(in the rows, 128 means zero)
A state moves one step at a time under one of 6 hidden systems, and each row is a state written as 20 numbers. Each run below is a few steps of one system.
seq 1, pusok:
[[196 140 151  94  77 157 174 107 136 128 140 123 109 161  98 121 164 166
  109 119]
 [133 199 147 109 104 120 114 129 133 129 103 154 158 183 123  76 160 164
  121  91]
 [ 98 200 106 157 140 112  51 140 117 137  94 133 169 142 135 136 105 151
  133 120]
 [102 118 140 169 155 123  66 162 116 118 110 122 136  49 119 167 109 123
  125 139]
 [136  45 136 137 165 149 127 144 134 107 135 139 112  76 159 137 154 102
  123 180]
 [136  81 128 133 128 146 187 102 125 100 167 139  91 162 117  95 139  85
  120 185]
 [100 156 123 114 103 126 212  94 110 121 150 104 124 166 122  76 116 109
  151  96]
 [132 183 100  92 120 117 161 131 124 186 101 112 136 152 134 151  86 134
  147  59]
 [160 133 121 115 109 106  75 135 171 179  92 116 125 110 101 167 104 162
  103  76]
 [169  91 146 129 116 118  57 130 153 101 146 148 163 108 135 143 165 174
   86 124]
 [110 118 149 138 127 127  90 150 119  82 175 159 158 152 128 135 183 142
  136 199]]
seq 2, kod:
[[133 149 132 132  95 166 104  87 110 177  89  92 120  72 127 190 105 138
  121 118]
 [168 106 134  86 138 151 127 114 134 149  78 189 116 127 123 110 171  83
   81 109]
 [109 107 119 128 134  96  94 136 183  67 152 109 153 155 120  54 161 140
  123 130]
 [144 112 129 155 153 131 149 147  74  93 203  99 158 140 142 158 101 160
  148 128]
 [ 95 162 145 141 111 121 160 158 107 182 105 144  84 105 130 182 134 114
  185 135]
 [152 151  92 118  92 162 106  71 165 152  70 112 103 111 117 138 127 123
  102 166]
 [163 125 127 116 158 120 121 124 123  91 121 172 152 133  97  73 114 103
   60  89]
 [ 76 109 148 136 157  86 130 160 156 102 162 116 169 139 184  83 127 147
  153 113]
 [120 104 139 138 117 142 124 130 102 168 179  94 130 155 120 208 106 150
  150 166]
 [138 152 148 114  92 152 143 136 109 157  84 126  85  66  78 162 161 107
  137 100]
 [175 138  92 107 135 164 139  99 167 105  75 136 116 141 156  69 165 121
  111 146]]
seq 3, tas:
[[156 123 104  81 186 180 133 171 105 149 117  96 126 134  96 180 117 120
  128 160]
 [151  99 190 131 130 163 125 151 151 114 103 100  83 117  96  78 185 147
  122 128]
 [137 125 155 170 110 141 141  55 115 100 143 137 139 151 171  66 112 138
   94 121]
 [ 56 156 132 148 101  81 131 112  98 146 157 164 139 142 117 145 106  85
  145 132]
 [ 95 142  62 105 147 121  93 151 129 144  98  84 151  90 134 176 123 115
  172 100]
 [211  84 102 119 167 158 115 159 123 144 100 135  90 143 100 155 153 127
  119 110]
 [167 102 171 135  84 108 129 124 184 100 142 150 108 127 138  86 178 168
  104 131]
 [126 169 123 125 103 118 168  78 122 100 177 148 174 146 166 119  79 145
  102 168]
 [ 57 184 133 105 140 116 153 172 107 147 129 128 131 117  93 156 103  97
  158 158]
 [121 120 117 127 184 169  97 155 134 146  63  62 117  95 125 121 118 132
  143 108]
 [180  61 167 163 145 153 103 110 115 143 117 154  93 153 109 108 140 119
   83 106]]
seq 4, mivu (11 x 20):
[[179 140 118 126 155 202  91 125  83 134 103  80 136 148 101 154 128 156
  117 122]
 [136 138 176 163 131 133  92 145 130 127  78 164 102 148 125  64 186 136
  122 104]
 [117 139 114 180  85 108 130  60 131 107 148 151 134 150 195 109 131 141
  141 158]
 [116 146  95 143 113 103 162 132  92 104 169 152 112 108  73 162 104  77
  138 149]
 [137  93  84 100 163 137 160 146 160 129  96  84 100  66 134 134 119  97
  144 110]
 [174  85 157 124 162 153 139 136 151 169 135 102 106 185 119 127  82 158
   92 131]
 [102 137 215 101  96  93 130 152 151 144 138 165 155 130 130 101 153 154
  100  92]
 [ 90 175 100  88 106 138 123 104 111 122 148 129 197 144 181 159 144 142
  149 156]
 [108 174  83 136 139 135  75 149  98 112 113 109 131 123  46 154 129 105
  144 138]
 [172 111 117 178 154 157  96 122 121 116  67 111  99  77 155 111 145 137
  132  86]
 [167  83 149 182 135 135 133 111 122 135 142 180  88 188 153 110 137 127
  112 167]]
seq 5, pusok:
[[111 170 164 133 122  98 162 142 155 121 123 187 123 173 150  60 131 134
  117 141]
 [ 76 190 108 129 132 121 121  86 125 138 117 117 176 138 153 114  53 120
  115 140]
 [104 122 137  94 168 130 110 160 106 147 125  93 157  71  88 172  77 108
  111  93]
 [155  32 139 110 164 154 100 153 158 155 118  96 107 125 140 146 167 133
  128 123]
 [173  79 146 172  90 150 122  79 107 120 164 146  96 181 114 126 167 138
  117 150]
 [ 84 176 145 133  69 110 155 106  99 105 145 158 141 142 126  96 182 117
  160 107]
 [113 212  56 104 134 131 134 137 117 137  86 129 144 122 150 151 119 116
  173 129]
 [164 144 100 146 157 111 113 170 157 128  87 113  95  76  81 143  71 130
  110 117]
 [163  59 163 141 164 107 122 146 172 109 139 144 134 104 175 100 117 154
   84 121]
 [108  93 156 119 120 121 129 102 132 136 194 160 156 183 148 138 118 123
  100 190]
 [ 55 154 152 100  87 154 148  99 104 122 155  68 147 128  98 124 142 119
  149 149]]
seq 6, mivu (11 x 20):
[[163 138 121  98 118 120 189 146 188 146 137 134  99 145 164 146 119 163
  138 185]
 [126 179 160  92 118 119 152 153 165 111 144 119 145 106  85 121  77 153
   84 167]
 [103 155 149  85 186 150 126 156 119  99 112 118 195  86 158 101 106 133
   97 128]
 [ 75 105 142 142 183 150  51 139 108 134 121 111 168 164 134 119 126 116
  124 155]
 [ 88 102 162 178  93 134  57  88  91 138 122 118 129 102 113 143 160 117
  131  91]
 [150 110 106 135  93 159 139  70  73 146 117 153 108 141 143 153 187  94
  150 105]
 [150 128  66 133  93 104 151 111 158 125 123 133  71 172  85 106 154 105
  156 116]
 [180 149 104 149 113  90 193 139 154 112 142 111  98 116 136 122  82 166
  140  88]
 [154 147 144 106 172 109 180 200 151 143 135 162 123 125 150 145  85 149
  123 160]
 [ 96 127 155  90 137 113 102 154 194 133 132 117 160  87 138 137 100 147
   96 184]
 [122 126 168  97 145 180  96 112  89 105 149 106 194 100 115 141 116 140
   77 142]]
seq 7, zavon (11 x 20):
[[105 132 162 149 102  99 144 124 147 137 158 126 145 140 208 119 136 181
  161 114]
 [ 96 197 146 120  66 133 110  97  87 141 151 126 165 128  99 175 126 143
  131 133]
 [132 156  97  92 153 169 100 144  91 122  70 134 133  97  86 140 174  85
  135 113]
 [179  86  96 154 194 155  86 148 152 130  89 119 102 159 146 116 122 137
  119 156]
 [132  85 162 200 128  75 120 140 150  94 181 146 114 123 130 108  99 153
  114 138]
 [ 90 143 127 141  78 116 185  72 105 107 158 136 135  85 160 130 121 100
  147 140]
 [107 158 107  61 101 159 154 103 137 168 114 109 117 152  76 146 134  88
  127 161]
 [159 108 127  80 163 131 120 172 165 145  90  94 122 119  86 106 130 135
  106  65]
 [168 110 151 151 170 117 137 153 123 143 130 153 145 162 201 114 109 175
  124  88]
 [ 85 161 164 162  80  92  95 127 123 124 164 155 153 134 157 150 149 163
  155 155]
 [113 175  93 118  97 159  99  87  80  99 122 116 157  73  95 167 140 102
  130 139]]
seq 8, viv:
[[147 170 109 158 108 110 104 140 147  94 125 138  96 142  41 109 124 130
  117 163]
 [147 142 107 176 169  97 121 161 134  86 122 137 144  87 185 113  98 160
  139 105]
 [111 104 152 137 147 111 154 139 119 181 156 159 113 140 140 185  67 109
  119 174]
 [ 78 101 160  96  98 115 145 105 175 123 132  87 135  59 115 106 123 107
  111 112]
 [143 114 116  73 169 176 164 107  90 111 137 128 173 172 150  88 143 101
  103 116]
 [103 140 138 129 108 105  99 154 144 154 135 108 113 209  70 111 159 143
  162 100]
 [171 145 121 169 104 146  90 100 104 139 100 103 139 102 162 156 138 179
  142  74]
 [141 148 127 134 113 144 123 134  82 150 107 198 102 114 111 186 157  90
  128 167]
 [121 128  97 135 120 112 107 125 208  96  99 118 105  90 137  96 139 129
  126 188]
 [183 117 116 135 175 140 146 137 107  75 174 133 154 138 124 118  69 139
   81 151]
 [ 71 121 168 134 135  65 161 188 139 129 174 131 121 132 113 121 115 126
  164 106]]
seq 9, kod:
[[119 149 106 107 133 151  93 143 131 109 138 139 156 105 126 181 147 128
  128 225]
 [123 125 125 138 175 147 125 159 109  91 111 126 109  65  76 127 107  83
  110 168]
 [111  97 148 167 179 143 161 128 149 119 100 109  84 111 155  64  96 103
  125 151]
 [102  99 162 178 113 125 136  75 124 157 149 109 105 186 119  95  79 118
  113 125]
 [102 123 148 118  74 119 147  78 102 163 142 103 142 125 122 135 123 118
  132  37]
 [158 115  86  58 105 127 144 120 149 167 123 132 142 165 152 154 175 132
  145  82]
 [178 148  92 108 112  98  85 169 164 113 134 137 136 155  87 147 164 174
  133 113]
 [171 168 136 147 139 133 117 173 109  72 134 151 155  82 154 144 149 181
  129 153]
 [ 95 166 147 138 152 143 132 154 108 117 123 171 138 116 148 141 129 113
  132 219]
 [ 70 132 123 142 147 146 104 107 127 122 112  93 122  85  89 122  80  77
  111 181]
 [130  66 136 138 179 151 155 107 122 144 107 106  96 106 126  99  87  75
  102  99]]
seq 10, zavon:
[[169 120  79 127 171 152  82 119  92 140 131 145 153 193 118 160 102 125
  102 137]
 [136  80 128 170 136  91  99 180 141  93 144 147  93 103 113 129 182 128
  162 123]
 [170 123 108 179  95 155 160  62 119 111 141 111 106 101 170 144  98 149
  126 163]
 [108 164 160 109 103 123 174 141 130 114 146 162 102 142  60 105 127  97
  109 178]
 [100 137  97  86 153 131 149 130 176 126  84  71 136  83 145  93 110 113
  136 103]
 [138 108 151 106 172 128 138 149 121 182 148 132 151 195 131 146  66 138
  102 113]
 [ 90 105 182 130 106  90 102 161 138 139 138 144 144  95 150 137 187 143
  151  81]
 [160 150 111 132  95 176 104  53  84 129 127 124 164 133 168 162 141 146
  116 132]
 [136 150 124 129 131 132  95 162 109  90 127 159 118 164  55 109 182 111
  131 153]
 [151 120  64 175 160 128 116 126 148  95  91  79  98  90 148 106 111 127
  157 121]
 [145 120 140 171 142 105 160 133 125 153 158 167  92 166 120 145  55 122
  108 169]]
seq 11, tas, 11 rows:
[[ 77 182 153 134 133 150 143 124 134 118  83 152 113 127 141  68 145 103
  132 184]
 [ 85 135 102 177 166 115  95 108 132 114 106  95 128 121 109  87  52  94
  115 132]
 [106  51 146 147 166  97 117 153 114 157 147 130 116 102 120 157 100  90
  130  79]
 [137  56 119 107  97 137 103 100 149 169 141 104 128 139 160 174 179 141
  145 115]
 [186 145  98  89  70 154 141  84 112 112 154 132 137 154  86 151 169 133
  111 124]
 [131 203 120 102 118 109 181 159 129  84 121 155 140 136 123  74 161 137
  148 106]
 [128 192 111 174 167 111 130 157 145 137  97 125 122 163 159 105  66 164
  148 148]
 [120 129 177 169 143 113  90 159 132 161 110 140 108  75 104 171  70 139
   99 143]
 [113  66 163  88 151 159  96 120 138 138 120 135 163  75 168 142 149 107
   89 147]
 [119  71 111  99 134 162 118  90 121 110 167 112 139 185 100 113 166  90
  115 175]
 [112 128 118 142  96 119 166 117 107  73 173  77 117 126  82  92 153 125
  168  93]]
seq 12, viv (11 x 20):
[[ 83 114 163 154 161 112 168 133 115 137 160 156 130 153 173 113  81 108
  129 171]
 [ 58 102 137 126 105 108 130  85 151 143 151  67 136 118 103 112  80  98
  122 112]
 [130  94 106  82 160 159 140 110  84 128 127 108 162 128 126 117 143  84
  120  55]
 [136 104 126  95 122 128 111 145 145 181 108 138 104 206 106 130 189 125
  150  97]
 [189 150 127 142  67 136  91  93 148 132 115 120 126 127 130 147 161 195
  118 106]
 [161 193 114 137 111 137 130 139  81  96 130 186 139 100 127 171 157 133
  135 161]
 [101 164  98 145 147 110 125 166 176 114 102 121 102 105 140 127 113 133
  160 207]
 [147 112 145 154 177 141 137 135 131 104 138 104 127  90 120 118  41 134
   80 154]
 [ 76  88 190 133 157  96 154 156 112 116 164 155 136 121 127  93 115  93
  119 102]
 [ 79  86 134 113 110 125 140  74 148 163 148  89 146 171 179 107 123 119
  140 108]
 [136 125 107  90  94 157 125  79  89 143 144  95 144 148  66 150 142 103
  120  79]]

Which system made each run below?
seq 13:
[[168  98 152 120 148 127  70 182 167 150  89 129 113 125 110 134 170 164
  117  96]
 [165 110 178 161 122 159  99 133 117  75 145 139 133 128 146 107 196 176
  119 164]]

kod
seq 14, 2 rows:
[[125  90 156  86 119 151 108 104  90 142 165 123 167 146  75 154 136 103
   86  93]
 [114 116 125  97 109 134 113 145 130 119 119 111 138 141 143 113 231 135
  178  94]]

viv
seq 15, 2 rows:
[[ 96 105 170 103 108 126 125 114 118  97 190 136 181 170 146 104 179 138
  123 144]
 [100 142 101 134  95 150 133 104  98 116 162  58 138 167 122 138 153 143
  189 130]]

viv
seq 16, 2 rows:
[[137 168  62 147 123 134 105 128 118 119 111 101 133 173 157 138 166 161
  193 120]
 [160 164 111 182 124 117  91 159 105 135 123 133  95 127  71 183  97 151
  138 141]]

zavon
seq 17:
[[149  94 119 179 157 111  74 116 150 123 146 112 141 184 155 110  86 167
  108 130]
 [ 87 116 199 163  95 107 115 124  91 129 189 143 148 108 123 164 115 138
  125 130]]

pusok
seq 18 (2 x 20):
[[138 153 112 158 106  55 109 153 146 121 144 130 124 127  77 136  83 150
  124  64]
 [128 120 138 121 119  94 110 153 173 129 144 132 166  87 201 160 127 187
  136 131]]

pusok
seq 19, 2 rows:
[[ 66 100 128 171 145 122 108 113  97 110 137  93 151 121 174 103 135 116
  172  90]
 [134 110  99 142 125 132 147 127  82 176 134 145  97 111 131 219 115  93
  160 139]]

pusok
seq 20, 2 rows:
[[112  60 137 151 124 118 108 122 129 108 188 141 114 143  98 148 134 104
  116 199]
 [128  82 129 132  92 141 174  84 128  88 151  87  99  74 107 102 149  97
  133 111]]

zavon
seq 21, 2 rows:
[[137  91 114 129 143 100 204 149 113 106 167 128 101 136 121 108 127  99
  159  80]
 [135 138  98 113  96  98 183 114 173 180 131 125  99 173 167 143 105 146
  160 120]]

pusok
seq 22 (2 x 20):
[[119 131 152 112 117 124 129 101  96 121 161 179 159  87 102 160  97  85
   67 146]
 [ 70  94 108  59 153 131 131 149 162 106 132  86 158 120 125  98 168  95
  147 134]]

pusok
seq 23, 2 rows:
[[107  81 114 109 156  92 138 174 165 126 127 125 125  52 153 154 124 106
  148 118]
 [174  77 150 135 127 139 151 137 177 143 147 116  75 138 120 145 112 157
  112 197]]

kod
seq 24 (2 x 20):
[[131 103  99 132 129 112  83 152 143 143 116  84  97 145  39 133 133 118
  141  78]
 [197 106 121 168 148 119 157 126 114 144 103 156  93 113 168 129 109 135
  126  63]]

zavon
seq 25:
[[106 129 166 171 162 168 124 134  98  98 101  87 132 110 168  69 154 144
  155 113]
 [109 104 115 166 133 154 114  85  71 156 138 143 117 200 141 142 140  94
  147 156]]

kod
seq 26:
[[ 65 216 101 102 105 121 119 121 119 123 113 102 163 103  93 137 102 114
  142 134]
 [137 134 106 118 217 153 119 187  98 137  79 122 131 119 116 121 111 103
  134  90]]

tas
seq 27, 2 rows:
[[117 117 110  38 140 134 178 159 137 144 141  91 141 101 101 162 128 101
  141 110]
 [163 125 139  92 147 173 155 147 139 153 100  83 108 185 113  97 152 154
  137 103]]

tas
seq 28 (2 x 20):
[[114 140 166 105 120 161  90 161  71 166 118 135 141 130  98 191 177 131
  147 116]
 [152 141 112 137 132 176  69 114 118  89  83 118 141 118 135 103 207 143
  134 129]]

tas
seq 29 (2 x 20):
[[106 201 137 126 107 114 148 139  74 119 171 124 160 157  80 141 100 144
  137 100]
 [100 164 107 120 145 147 120 161 104 166  56 126 111  87 137 158 160 101
  180 106]]

zavon
seq 30:
[[125 144 142 120  89 171 158  42 127 116 131 114 139 151 151  77 131 128
   95 156]
 [ 85 169 115 126 141 102 158 130  92 100 149 144 147 164  84  79 100  82
  130  95]]

mivu
seq 31 (2 x 20):
[[157 104  49  65 153 129 143 105 167 137 110 147 142 134 155 135 125  88
  102 144]
 [159  92 116 119 145 105 104 157 158  94 177  87 138 165  69 119 108 160
  108 109]]

mivu
